In the rows, 128 means zero.
Each named turn below is shown by a few rows before and after it. Which turns, in which order, take the first row of each later pair to the second? The first pair is answered.
Q:
[136 145 115 122 127 136 105 136 144  96 110 121 123 127 138 100] |-> [134 157 127 138 140  97 146 100 120 135 131 113 121 123 120 117]
[131 151 113 162 157  88 142  86 130 148 154 158 109 100 146 159] |-> [109  87 140 130 182 125 119 165 144 130 101 144  98 108 140 165]
[107  74 149  87 157 162 122 157 135 123  97 146 107 109 133 143] |-> [142 156  94 115 106 149 110  81 141 106 151 175 124 102 160 117]
F:
[147 158 132 152 126 132 131 105 112 145 133 149 126 120 136 143] |-> [146 145 128 143 128 157 103 135 128 121 116 155 124 122 147 138]
[124 110 117 107 165 166 117 115 147  84 106 143 140  93 119 177] |-> [114  88 143  96 154 154 144 122 135 106 100 125 139  99  91 176]
[145 170  87 141 105 156  74 119 144  68 129 142 127 132 169 128] |-> [118 102 139 100  86 169  95 179 141  80  86 110 124 147 123 119]
S:
[108 139 119  67 162 167 122 142 107 145  81 107 162 144  98 148] |-> [115 150 103  70 161 178 103 142 117 128  82 118 163 143 115 143]
[160 154  85 129  89 145 114 130 144  83 142 124 146 150 109  94] |-> [163 170  83 143  98 124 130 104 135  97 159 128 145 146 112 104]
[142 172 100 147 144 129 118 103 130 133 154 152 130 107 158 140] |-> [133 161 124 145 147 107 153  97 114 163 156 138 126 108 133 150]
[141 148 125 182 108 102 144  85 131 134 126 138 114 133 110  86] |-> [132 131 142 172 105  98 158  97 126 144 117 128 112 136  95  88]
T:
[146 124  70 105  78 114 130  96 155 126 107 113 146 116 158 135] |-> [148 127  62 116 112 117 116  99 156 121 105 121 142 111 174 149]
[ 97  79 159 121 143 114 150 110 109 151 106  92 125 121  94 141] |-> [105  88 153 109  87 126 145 106 119 138 109  91 136 127  85 110]
[138 167 134 149 125  87 178  75 103 171 164 117 130 114 113 146] |-> [145 176 126 141  85  98 170  74 110 157 166 118 140 120 111 124]
U:
[145 119 147 112  73 171 105 133 115  96 156 114 143 112 121  96] |-> [138 124 165 127  96 126 153 100  87 142 176 102 138 107 102 120]
[130 102 121 105 117 189  77 175 158  88 108 136 124 140 139 108] |-> [147 162 113 126  50 134 134  83 132 129 168 131 142 139 111  90]
[113  97 154 119 151 130 134 144 137 125 111 110 139 116 120 139] |-> [125 115 134 113 104 147 114 138 150 100 117 119 151 119 127 111]
Now pairs of rows:
Each pair is two turns apart.
[139 153 132 142 140  99 129  95 112 149 144 117 126 132 121 135] |-> [144 145 113 137 155 133  84 125 133 114 126 131 123 131 149 132] : U, Q
[147 142 137 140  99 131 129  91 118 147 139 138 139 107 142 108] |-> [141 128 140 149 158 131 121 108 117 148 127 142 125 101 159 137] : U, F
[114 118 144 142 179  90 159 120 115 155 127 120 117 125 131 162] |-> [118  98 133 104 101 151 107 171 151  98  95 124 132 139 132 109] : T, Q
[141 135 113 129 188 138  87 150 142 124 116 123 104 156 165 142] |-> [132 113 128 113 174 147  90 171 142 123 100 112 103 164 150 133] : F, S
[127 105 132 127 130 125 130 122 131 137 124 115 127 115 126 129] |-> [132 113 120 130 131 135 114 123 138 125 124 124 127 114 139 124] : Q, T
[138 146 121 126 112 118 116 105 114 142 154 143 124 126 130 118] |-> [126 108 137 105 119 143 100 153 123 129 124 134 119 133 124 114] : Q, U
[130 162 125 147 165 101 123  75 120 145 142 129 106 124 140 142] |-> [121 139 155 122 110  98 153  85 114 162 134 104 115 134  97 119] : S, T
[111 111 125 122 126 122 129 109 113 164 110  95 108 111 115 179] |-> [110 100 118 110 120 151 100 137 129 137  93  99 109 114 127 168] : U, T
[153 180  93 157 120 137 116  92 137 117 168 150 134 140 152 117] |-> [149 169  90 151 132 155  95 115 147  99 152 154 130 141 163 117] : F, S
[138 167  84 150 102 159  87  98 139  90 138 160 127 138 166 112] |-> [115 103 119 122 136 183  80 168 144  87  90 142 115 145 153 126] : F, T
[118 157 125 166 192  96 150  79  99 145 138 131 112 104 156 169] |-> [ 96  82 160 116 185 148 124 174 119 118  73 112 106 119 137 156] : U, F
[130 139 108 123 131 140 100 126 142  94 126 128 131 126 150 123] |-> [116 121 136 130 167 109 139 122 119 133 126 113 122 124 129 152] : S, Q
[132 116 165 127 189 100 160 110 119 172 150 117 126 120 104 161] |-> [137  92 154  82 103 168 105 170 161 110 114 119 142 138 104 104] : T, Q
[161 132 121 141 105 141 123 119 131  84 146 156 120 156 145 138] |-> [151 117 138 151 158 123 139 122 118 106 144 149 107 151 144 168] : T, T
[121 127 127 123 153 134 121 150 135 119 122 132 124 132 146 143] |-> [132 155 112 132 120 124 129 117 133 122 146 135 133 131 145 129] : U, S
[136  75 104 127 137 104 103 114 177 129 119  95 156 154 175 102] |-> [141  89  99 132 123  97 108  99 175 134 129  97 160 154 173  97] : T, U
[102 121 173 161 177 106 152 131 101 154 123 112 124 129 110 175] |-> [ 97  89 180 126 133 149 124 182 124 120  90 107 131 142 103 143] : T, U
[ 80  94 123  98 185 124 133 152 104 146  70  99  95 136 120 127] |-> [114 185  73 132 131  95 141  57  99 146 136 124 115 125 138 105] : Q, U
[136 130 157 112 121 170 136 159 138 115  84 135 149 131 109 141] |-> [134 138 168 119 118 141 169 133 122 144  98 125 150 130  90 147] : T, F
[101 105 147 151 144  99 115 135 136 148 131 136 147  90 125 125] |-> [103 111 146 140 104 101 118 130 140 144 135 133 156  96 113 105] : T, T
[114 139 138 121 102 116 172 131 118 129 151 110 141 127 116 130] |-> [116 132 123 114 104 152 129 162 139  93 134 120 142 128 138 122] : Q, S
[121 164 127 139 119 106 158  80 114 143 151 125 137 117 126 129] |-> [114 124 133 101  86 159 117 146 141 101 108 120 141 130 123  99] : Q, U
[149 147 128 150 159 123 118 104 133 128 153 150 129 134 148 137] |-> [149 143 124 145 157 138 106 116 142 117 145 152 130 136 154 133] : U, U
[108 115 134 131 125 151 116 150 134 110 116 131 111 129 126 122] |-> [104 114 147 138 139 126 145 134 117 137 125 122 109 129 113 136] : Q, Q
[101 124 133 134 179 122 123 156 114 113  78 155 106  95 111 198] |-> [ 95 118 159 119 123  99 166 139  99 143  85 132 115 104  68 181] : F, T
[150 157  83 164 206 177  65 146 145  79 117 152 115 113 188 150] |-> [140 133 101 160 229 174  75 163 140  91 104 142 107 114 179 164] : Q, F
[117 105 149 132 174 114 128 146 117 153 116 121 115 138 130 147] |-> [143 156 105 150 146 123  98 111 131 124 143 145 127 132 162 128] : Q, S
[115 121 113 104 115 127 107 131 135 117 140 121 133 122 112 119] |-> [120 133 103 115 132 124 101 121 134 115 148 130 131 118 126 126] : T, S
[145  99  94 144 113 105 124  80 133  86 154 119 121 118 151 116] |-> [144  92  91 142 123 117 110  94 139  76 144 123 120 118 159 119] : S, F
[105 146 156 110 113 150 175 132 108 130 151 120 118 145 126 126] |-> [109 145 141 106 114 176 140 152 125 101 141 133 118 145 147 120] : Q, T
[149 159  92 142 144 142  59 119 155  82 147 163 109 127 182 128] |-> [135 160 139 152 136  66 157  63 106 166 177 129 109 128 121 146] : U, S
[115 148 140 105  37 130 141 112 127 120 131 118 158 129 106  73] |-> [ 85  88 185 100 116 119 164 157 109 151  96  98 137 128  88 119] : Q, U
[130 134  99 152 110 105 140  98 116 183 137 133 166 133 110 112] |-> [139 147  78 157 112 123 110 101 129 159 136 148 167 129 133 106] : T, T
[113 145 127 138 124 105 112 112 126 136 125 143 120 144 100 128] |-> [109 130 131 127 120 120 101 135 133 127 110 141 120 149  98 121] : S, Q
[134 157 126 196 144  65 112  84 140 153 124 137 110  96 165 144] |-> [128 148 148 183 102  52 144  78 130 173 128 119 117 105 130 127] : T, T
[130 135 128 105  63 115 124 131 115 123 125 121 130 140  90 110] |-> [114 108 152 107 110 103 142 147 102 146 112 110 118 137  83 137] : Q, U
[140 169 104 170 166 107 135  88 104 155 151 145 126 113 139 147] |-> [141 138  98 126 100 176  79 154 144  96 110 146 138 129 141 100] : Q, U
[155 138 118 116 169 133 122 126  89 170 110 120 139 148 132 127] |-> [162 154 106 121 157 132 119 114  91 166 119 125 141 147 137 121] : T, F
[174 157 101 126 132 148  67 134 179  72 121 164 167 121 156 104] |-> [172 169 102 157 197 112  92 104 157 103 140 167 154 110 165 143] : Q, F
[116 102 153 130 189 139 139 132 106 135 101 124 124 144 132 135] |-> [116  92 158 109 145 157 132 150 116 122  91 118 131 154 120 108] : T, S
[127 105 142 123 196 126  99 161 142 107 107 131 107 126 145 166] |-> [131 102 149  87  84 143 107 167 155  97 102 115 129 143 108 109] : U, F
[131 112 148 136 152 101 155 103 102 106 148 139 129  81 145 135] |-> [131  99 142 128 156 130 125 132 119  79 129 147 130  82 159 129] : Q, S
[135 134 111 130 120 138 117 126 130 127 160 134 141 118 138 118] |-> [132 131 114 137 142 131 122 124 123 136 159 133 136 116 140 131] : T, U
[142 147 104 117  15 169  97 132 164  86 139 136 148 135 122  58] |-> [133 137  90 168 213 161  63 153 155  87 125 164 108 109 191 154] : T, T
[123 138 133 152 155  86 157  94 110 168 146 128 111 119 139 166] |-> [104  83 167 117 142 112 154 154 118 162 105 107 109 132 113 156] : Q, F
[133 143 144 140 143  99 161 104 108 171 131 116 145 123 111 136] |-> [139 133 115 130 157 157  89 154 143 110 102 139 144 123 152 127] : F, F
[120 188  87 137 156 108  95 125 121  86 142 156 134 116 161 159] |-> [105 146 110 119 174 130  85 174 127  79 108 146 126 121 155 165] : Q, Q
[153 134 123 138 155 129 177  98 134 145 132 119 103 110 108 133] |-> [155 119 115 114 125 175 134 139 161 105 107 126 109 118 118 107] : S, Q
[127 152 120 145 186 101 136  88 102 147 152 123 124 117 147 168] |-> [106  88 147 105 181 144 114 168 120 126  97 107 119 130 132 158] : U, F
[168 166 135 137  99 119 152  82 119 117 176 140 137 129 162 134] |-> [153 129 147 142 186 132 132 126 121 113 144 142 117 124 182 173] : U, F
[137 143 116 126  70 130 114 117 147  96 141 139 141 149 118 101] |-> [143 160  98 147 113 124 101 104 144  93 151 155 134 139 144 121] : S, T
[170 142  97 178 175 136 133  93 118 137 113 125 144 132 122 144] |-> [167 130 100 175 188 144 126 109 120 134 102 124 140 133 126 148] : U, Q
[120 170 112 167 122  79 142  78 101 161 167 138 139 122 119 158] |-> [100  92 129 126 155 153  76 193 136 106  91 135 128 133 137 158] : Q, S
[116 107 165 139 159 141  94 178 140 109 122 143 123 105 148 148] |-> [135 148 133 153 134 142  80 144 148  94 147 160 130  99 167 134] : U, T
[116 125 136 173 138 113  99 102 148 118 147 164 115  91  91 105] |-> [111 112 142 172 156 118  96 118 148 117 136 162 111  91  94 115] : T, U
[109  93 162 147 166 114 147 122  99 122  77 113 132 152 106 172] |-> [109  82 165 127 130 134 137 141 109 108  65 109 139 160  95 151] : S, T
[120 119  98 109 121 158  73 152 153  94 110 137 155 126 145 122] |-> [107 123 132 135 170  88 150 105 106 167 138 116 144 118 113 164] : U, U
[130 100 142 100  68 144 135 149 143 119 111 123 143 147 100  92] |-> [131 110 141 103  58 134 145 133 138 127 120 123 147 146  97  91] : S, F
[133 140 146 119  38 107 165 115 112 146 140 137 141 127  68  98] |-> [155 173  82 145  96 153  77 127 145  81 139 184 134 114 148 111] : T, T
[131 128 105 111  95 170  90 160 161  79 112 141 133 135 145  91] |-> [146 179  86 140  87 128 119  90 143 104 159 148 139 127 147  94] : T, U
[129 111 132 125 136 139 130 145 126 116 110 107 123 122 125 116] |-> [137 128 117 127 117 144 122 132 130 107 119 112 130 119 131 104] : Q, F
[137 112 137 132 167 135 145 170 138 108 111 113 120  99 107 155] |-> [159 166  98 152 141 130 131 125 144  94 143 134 130  93 130 141] : S, Q
